(in the rows, 128 means zero)
Named turns come first, each shown by rows before and after it. Which turns, in which order, take the first row of each pair that follows to the second? Write the first one first, as in the answered first pair.
Z_984:
[ 97 136 113  65 165  85 157 150 148 151 151  97  99 166 125  79 116 155
 168 122 135 119 134  84 155 141 136  97  92 174 161 126 151] => [102 133 107  74 151  82 166 144 170 152 142  91 119 161 138  68  89 149
 162 140 167 127 138  90 153 165 118 109 104 155 171 146 120]
[150 139 104 165 100 146 161 114 160 103 137 152 158 110 139 124 108 118
 133 124 155 154 134 102  95 159 121 128 125 148 163 151  89] => [156 133 103 191  83 164 162 116 141 102 122 154 152  98 140 125 110 111
 124 136 153 153 129 101  93 146 123 125 131 128 144 149 103]
[129 120 129 160 136 150 147 131  85 137 108 125 131 167  91 169 149 163
 125 168 130 193 101 162 126 104 191 146 115 118 109 131 190] => [123 136 131 139 155 142 129 132  92 135 121 126 129 170  80 170 159 168
 133 156 117 188  92 160 122 100 196 148 104 138 113 119 193]
Z_725:
[120 124 121 116 131 104 129 144 125 147 138 127 125 154 124 112 119 144
 142 123 127 121 136 143 114 128 150 132 138 126 142 122 161] => [124 113 129 143 116 124 127 136 109 132 120 134 121 140 126 116 126 139
 135 128 112 111 132 134 115 114 146 120 134 108 134 108 163]
[132 162 140 157  93 139 124  94 143 104 107 110 112 112 156 101 130  94
 101 101 127  99 144  74 138  96  98  75 141 118 138 109 136] => [109 172 144 131 142 110  91  94 175  97 153 121 137 137 150 102 116 119
 124  83 144  94 124  85 144 138 105  93 141 146 156 111  96]
[139 117 123 131 137 138 132 125 105 137 115 127 130 114 101 137 131 147
 114 139 123 149 116 148 125 140 141 153 125 126 112 120 136] => [132 119 118 128 152 129 130 123 108 138 123 127 143 118 105 140 132 148
 118 139 124 157 116 150 136 149 137 157 123 135 119 119 123]
[146 132 109 150 118 142  87 111 130  85 135 147 137 117 142 116 140 132
 109 129 117 111 102 163 120 141 129 142 141  96 137 120  77] => [135 140  97 100 107 114 124 111 160 129 132 123 143 142 135 102 122 126
 111 138 142 137 109 162  95 139 136 160 135 127 157 153  79]
Z_641:
[144 139 126 137 110 132 129 106 129 114 120 117  98  90 159 105 154 108
 101 105  92  61 131 138 118  81 130 101 123 120 119 107 152] => [117 139 144 153 152 132 112 129 110 132 147 124 100 113 142 133 149 145
 117  98  90  70 138 140 143 102 143  95 125 124  88 100 194]
[155 144 107  88  92 126 174 113 136 156  85 124 107 142 132 124 149 108
  95 139 108 116 132 126 104  81 148 119 109 139 144 136 140] => [134 142 127 103 125 131 161 136 107 169 102 135  97 156 107 149 151 138
 112 136 104 120 141 126 121  85 164 114 109 147 104 124 188]
[147 108 115 122 115 113 161 153 151 158  91 118 156 107 147 101 125 147
 110 129 132 151 128 180  90 151 118 146 121 131 137 131 118] => [156 113 116 125 103 123 166 153 135 157  82 119 135  96 145 102 138 142
 104 121 113 153 127 182  86 130 120 135 115 129 130 121 143]
Now pairs of rows:
Each pair is 2 to 4 turns apart.
[163 102 106 125  92 116 188 146 116 107  89 104 116 118 132 141 156 106
  90 146 127 132 112 186  82 107 205 143 112 111 120 143 170] => [150 110 128 135 158 106 123 143 112  52 149 137 119 105 117 161 177 141
 110 109 102  99  89 190 107 143 204 144 108 127 115 100 143] : Z_984, Z_725
[ 90 152 136  87 180  97 130 158 143 152 170 128 140 171 125 140 108 157
 163 115 148 139 116 126 139 150 145 140 130 171 117 116 142] => [ 95 132 154 179 163 143 111 155 104 117 143 138 133 139 127 154  98 154
 144 147 149 132 127 130 158 154 122 128 154  98  79 103 156] : Z_984, Z_725, Z_641, Z_725
[129 101 131 122  95 164 145 153 105 132 111 105  83  84 145 134 158 104
  99 157 139 149 125 116 125  80 136 123 141  84  98  87 165] => [100 115 142 112 172 124  84 145 152  92 184 133 129 104 141 135 144 147
 130 133 171 150 103 142 145 161 130 149 148 102 118  77  94] : Z_725, Z_984
[ 66 151 144  98 157  79 116 162 156 133 163 124 124 154 203 112  95 159
 128  86 128 123 106  95  84 141 132  96 179 142 124 138 131] => [ 80 136 143 140 127  88 136 164 151 139 138 126 141 148 214 111  71 145
 106 122 150 128 119 105  86 158 117  99 206  99 117 154 122] : Z_984, Z_984
[116 145 130 168 195 133  98 129 127  57 150 167 139 145 148 150 126 117
 132 127 126  99 121 156 168 139 144 133 152 118 120 136 138] => [145 125 107 172 128 152 146 123 128  84  82 148 126 128 167 126 115  72
 106 155 136 108 136 151 137  98 136 132 157  95 128 162 145] : Z_641, Z_984, Z_725, Z_725
[140 125 141 169 110 172 113 109 118 109 103 126 119 105 153 113 149  97
 113 144 144 116 140 109 140  90  93 107 148 104 149 102  99] => [112 150 138 103 165 122  92 117 154 126 162 127 134 132 137 118 141 124
 144 117 156 123 125 113 140 134 106 126 132 160 174 106  78] : Z_984, Z_725
[103 118 131 132 155 107 130 140 130 144 164 133 140 152 119 149 120 156
 151 147 152 163 148 125 140 139 135 137 132 153 124 153 126] => [131 125 143 153 148 134 102 121 115  82 159 158 112 107 132 145 161 138
 132 122 102 113 132 122 132 116 128 123 116 142 132 112 104] : Z_641, Z_641, Z_641, Z_725
[126 135  98  60 156 109 120 115 149 139 133 139 149 171 101 134 125 142
 144 105 129 154 104 147  98 147 179 175 114 194 170 135  99] => [133  93 118 178  97 181 134 132  61 143  75 138 118 131 103 159 123 136
 112 149 103 155 128 142 119 106 162 145 150 108  85 123 179] : Z_984, Z_725, Z_641
[119 163 149  80 189  65  96 143 138 134 182 125 147 174 158 141 123 149
 152 106 154 140 122 113 149 163 135 157 107 209 152 149 144] => [148 145 138  97  98 114 157 150  78 171  98 103  88 150 158 143 147 109
 118 126 111 137 150  87 117  66 139 132  94 185 124 152 218] : Z_725, Z_984
[176 110 118 177 109 168 111 148  48 102  88 153  96  94 116 151 177 137
 109 138  68 120 111 149 128  70 148 134 111 115 106  92 166] => [127 139 136 127 197 119  71 161  84 104 176 164 123 131  97 164 167 188
 149 100  86 129 100 153 148 134 167 154 102 175 120  89 148] : Z_984, Z_641
[133 142 152  92  87 155 129 102 108 147  87 149  81 135 103 138 132 120
 102 135 140 125 163  70 138 107 129 114 181 117 117 135 160] => [130 162 155  58 114 135 115 109 116 147 113 148  83 137  94 138 141 130
 117 109 139 119 158  64 133 110 135 113 157 153 128 128 155] : Z_984, Z_984
